One turning vector, and how many steps it has turned:
The counts run from 0 to 863.
|  91 | 114 | 108 | 111 |  95 | 106 | 103 |  92 |  94 | 115 |  98 |  88 |  88 |  91 | 117 |  96 |  99 | 113 | 113 |  88 | 110 |  90 |  81 |  73 |  83 |  91 |  82 | 105 |  70 |  96 |  96 | 104 | 153 | 100 |  75 |  90 | 109 |
384
|  91 | 114 | 109 | 115 |  90 | 100 | 103 |  98 |  76 | 123 |  83 |  92 |  86 |  95 | 106 | 108 |  99 | 107 | 100 |  66 | 105 |  97 |  89 |  73 |  87 |  95 |  92 | 105 |  78 | 121 |  96 | 110 | 139 | 101 |  75 | 106 | 117 |
152
|  91 |  92 | 111 | 106 | 104 | 108 |  89 | 104 |  89 | 122 | 110 |  99 |  75 | 116 | 123 |  97 | 130 | 114 | 118 |  79 | 104 |  86 |  97 |  95 |  78 |  81 |  89 | 119 |  74 |  93 |  90 | 100 | 114 | 106 |  63 |  95 |  96 |
620
| 102 |  99 | 104 | 101 | 108 | 109 |  88 | 108 |  93 | 116 | 107 | 109 |  75 | 107 | 123 |  88 | 130 | 122 | 128 |  86 |  95 |  80 |  90 | 110 |  78 |  86 | 102 | 116 |  81 |  97 |  84 |  96 | 119 | 100 |  59 |  97 |  97 |
562
|  90 | 119 | 108 | 110 |  86 | 104 | 104 | 100 |  95 | 121 |  97 |  94 |  83 | 100 | 124 |  95 | 113 | 110 | 115 |  85 |  98 |  84 |  74 |  69 |  88 |  83 |  82 | 104 |  69 |  99 | 104 |  99 | 133 |  97 |  67 |  99 | 108 |
125
| 112 | 113 | 104 | 126 | 102 |  98 | 113 | 101 |  85 |  94 |  90 |  95 |  82 |  83 | 123 |  98 | 112 | 112 | 101 |  94 |  94 | 103 | 104 |  85 |  80 | 108 |  99 | 103 |  64 | 118 | 109 | 120 | 133 | 106 |  78 |  83 | 124 |
25
| 104 | 104 | 105 | 129 |  89 |  86 | 107 |  96 |  87 | 103 |  99 |  84 |  74 |  95 | 116 |  92 | 124 | 105 | 104 |  94 |  86 | 107 | 105 |  82 |  77 | 114 |  81 |  99 |  67 | 109 | 113 | 115 | 128 | 103 |  79 |  83 | 124 |
485
| 105 |  92 |  98 | 119 |  96 | 102 |  87 | 104 |  66 | 101 | 119 |  82 |  92 | 100 | 115 | 110 | 132 | 117 | 102 |  70 | 105 |  96 |  93 |  99 |  73 |  93 |  91 | 115 |  77 |  95 |  80 | 113 | 125 | 116 |  82 |  96 | 111 |
192
| 106 |  99 |  98 | 118 |  99 |  78 |  96 |  96 |  84 |  98 | 103 |  87 |  58 | 103 | 109 |  83 | 131 | 112 | 107 |  98 |  86 |  98 | 108 |  95 |  77 | 126 |  88 | 108 |  82 | 104 | 103 | 111 | 118 |  91 |  70 |  88 | 124 |
832
|  96 | 101 | 107 |  98 | 103 | 109 |  92 |  96 | 104 | 124 | 100 | 102 |  70 | 103 | 118 |  91 | 119 | 120 | 131 |  93 |  98 |  78 |  91 |  95 |  80 |  93 |  92 | 115 |  78 |  91 |  89 |  95 | 125 |  94 |  56 |  96 |  99 |
790
| 106 | 119 |  97 | 105 |  95 | 101 | 100 |  96 |  90 | 108 | 103 |  95 |  87 |  88 | 112 |  86 | 104 | 125 | 122 |  86 |  97 |  86 |  69 |  93 |  84 |  97 |  96 | 101 |  84 |  99 |  89 |  99 | 158 |  93 |  75 | 100 | 110 |
97
|  99 |  92 | 105 | 106 | 113 | 110 |  91 | 101 |  82 | 113 | 108 | 100 |  78 | 115 | 114 |  89 | 113 | 112 | 110 |  81 | 114 |  91 |  99 | 104 |  80 |  88 | 104 | 129 |  77 |  89 |  86 | 106 | 138 | 107 |  60 |  91 | 103 |
533
| 112 | 112 |  96 | 119 |  88 |  96 |  94 | 106 |  74 |  95 | 118 |  84 |  96 |  88 | 118 | 104 | 136 | 126 | 115 |  79 |  88 |  94 |  77 |  96 |  77 |  97 |  85 |  99 |  80 | 104 |  88 | 103 | 130 | 108 |  89 |  98 | 116 |
539
| 104 |  98 |  97 | 106 | 114 |  97 |  90 | 100 |  78 | 105 | 114 |  94 |  73 | 112 | 109 |  76 | 119 | 120 | 111 |  87 | 108 |  90 |  95 | 109 |  79 |  98 | 104 | 123 |  87 |  90 |  85 | 103 | 142 |  97 |  65 |  92 | 110 |
245
| 109 | 101 |  99 | 124 |  86 |  88 |  92 | 103 |  67 | 102 | 107 |  83 |  87 |  88 | 107 | 113 | 136 | 115 | 106 |  70 |  84 | 103 |  91 |  94 |  74 | 112 |  87 |  95 |  85 | 117 |  89 | 108 | 123 | 108 |  87 | 104 | 122 |
79
| 106 | 102 |  97 | 105 | 111 |  98 |  82 | 105 |  77 | 106 | 120 |  94 |  78 | 110 | 114 |  90 | 135 | 131 | 121 |  83 | 101 |  84 |  99 | 111 |  76 |  89 |  97 | 119 |  85 |  98 |  81 |  99 | 122 |  98 |  74 |  93 | 105 |
333
|  94 | 124 | 108 | 104 |  83 | 100 | 100 |  99 |  92 | 122 |  84 |  95 |  76 |  90 | 115 | 106 | 114 | 112 | 112 |  84 |  91 |  81 |  73 |  68 |  89 |  99 |  84 |  97 |  78 | 111 | 102 | 101 | 121 |  92 |  67 | 110 | 115 |
641
| 110 | 103 | 101 | 108 | 105 | 105 |  89 | 114 |  74 | 107 | 110 | 107 |  79 | 104 | 124 |  94 | 138 | 125 | 117 |  78 |  89 |  86 |  90 | 115 |  79 |  88 | 110 | 115 |  82 | 106 |  87 | 100 | 114 | 106 |  65 | 101 | 106 |
334
| 101 |  90 | 107 | 105 |  98 | 105 |  94 | 101 |  96 | 110 | 109 | 101 |  70 | 110 | 122 |  80 | 126 | 105 | 116 |  89 |  96 |  87 |  83 | 102 |  80 |  95 |  98 | 119 |  82 |  79 |  91 | 101 | 128 | 105 |  53 |  98 | 105 |
15
| 101 | 115 | 110 | 106 |  95 | 111 | 100 | 106 |  77 | 122 |  76 | 106 |  86 |  92 | 114 | 112 | 102 | 111 | 101 |  66 | 100 |  90 |  84 |  81 |  86 |  94 | 108 | 108 |  81 | 123 |  94 | 108 | 129 | 105 |  64 | 114 | 111 |
151
| 111 |  98 |  98 | 113 | 110 | 105 |  98 |  94 |  88 |  88 | 101 |  87 |  74 |  87 | 117 |  94 | 112 | 116 | 104 | 104 | 106 |  94 | 106 |  94 |  71 | 119 |  98 | 115 |  71 |  89 |  89 | 122 | 135 | 101 |  66 |  81 | 120 |
459
| 107 | 117 |  99 | 107 | 108 | 100 |  99 |  96 |  94 | 111 | 101 | 107 |  76 |  92 | 111 |  80 | 106 | 128 | 128 |  91 |  93 |  86 |  89 | 104 |  83 | 100 | 103 | 105 |  84 | 106 |  91 |  97 | 155 |  90 |  69 |  96 | 110 |
386
|  97 | 118 | 100 | 111 |  94 |  97 |  97 |  95 |  81 | 112 | 107 |  83 |  89 |  92 | 110 |  95 | 105 | 123 | 113 |  80 | 110 |  90 |  72 |  78 |  83 |  94 |  87 | 105 |  80 | 101 |  88 | 103 | 154 |  94 |  81 |  96 | 113 |
96
|  98 |  97 | 111 | 107 | 105 | 100 |  94 | 103 |  95 | 131 |  93 | 113 |  65 | 110 | 112 |  88 | 122 | 115 | 125 |  80 |  86 |  88 | 103 | 106 |  79 |  96 | 101 | 110 |  84 | 114 |  93 |  98 | 122 |  98 |  56 | 104 | 105 |
676
| 108 | 105 | 105 | 113 |  92 | 104 | 105 |  96 | 105 |  96 |  96 |  92 |  72 |  83 | 127 |  97 | 126 | 110 | 114 | 108 |  83 |  86 |  89 |  81 |  75 | 113 |  85 | 100 |  65 |  94 | 104 | 110 | 115 |  99 |  63 |  87 | 115 |
199
| 108 |  94 |  99 | 106 |  95 |  92 |  89 |  99 |  92 |  99 | 102 |  89 |  59 |  96 | 112 |  90 | 139 | 113 | 110 |  99 |  81 |  84 |  96 |  96 |  74 | 126 |  89 | 108 |  84 |  94 |  95 | 110 | 105 |  92 |  59 |  97 | 118 |
833
|  97 | 132 |  96 | 107 | 100 | 101 |  95 | 101 |  75 | 105 |  98 |  86 |  88 |  89 | 117 | 111 | 109 | 129 | 107 |  84 | 113 |  81 |  86 |  68 |  87 |  89 |  92 | 108 |  71 | 113 |  92 | 107 | 130 |  87 |  82 |  93 | 115 |
525
|  94 |  97 | 106 | 107 | 103 | 101 |  95 |  96 |  88 | 112 | 109 |  93 |  74 | 114 | 116 |  77 | 115 | 108 | 110 |  90 | 112 |  91 |  92 |  92 |  80 |  91 |  93 | 124 |  77 |  81 |  93 | 103 | 142 |  99 |  60 |  88 | 107 |
244
| 105 | 123 |  95 | 105 | 102 | 104 |  93 | 102 |  66 | 105 |  87 |  92 |  88 |  82 | 104 | 111 | 103 | 128 |  97 |  73 | 106 |  84 |  86 |  86 |  85 | 102 | 109 | 108 |  86 | 122 |  81 | 110 | 137 |  93 |  78 | 106 | 118 |
438
| 113 | 110 | 104 | 118 |  93 | 107 | 110 | 102 |  96 |  88 | 102 |  97 |  83 |  84 | 134 |  95 | 124 | 110 | 111 | 103 |  86 |  92 |  85 |  85 |  78 | 102 |  94 | 100 |  62 |  97 | 106 | 111 | 125 | 107 |  69 |  83 | 117 |
370
| 103 |  94 | 103 | 113 | 111 |  87 |  92 |  99 |  72 | 114 | 106 |  99 |  68 | 117 | 102 |  77 | 118 | 114 | 107 |  76 | 100 |  99 | 109 | 111 |  79 | 105 | 106 | 121 |  90 | 104 |  90 | 106 | 138 | 100 |  66 |  98 | 114 |
188
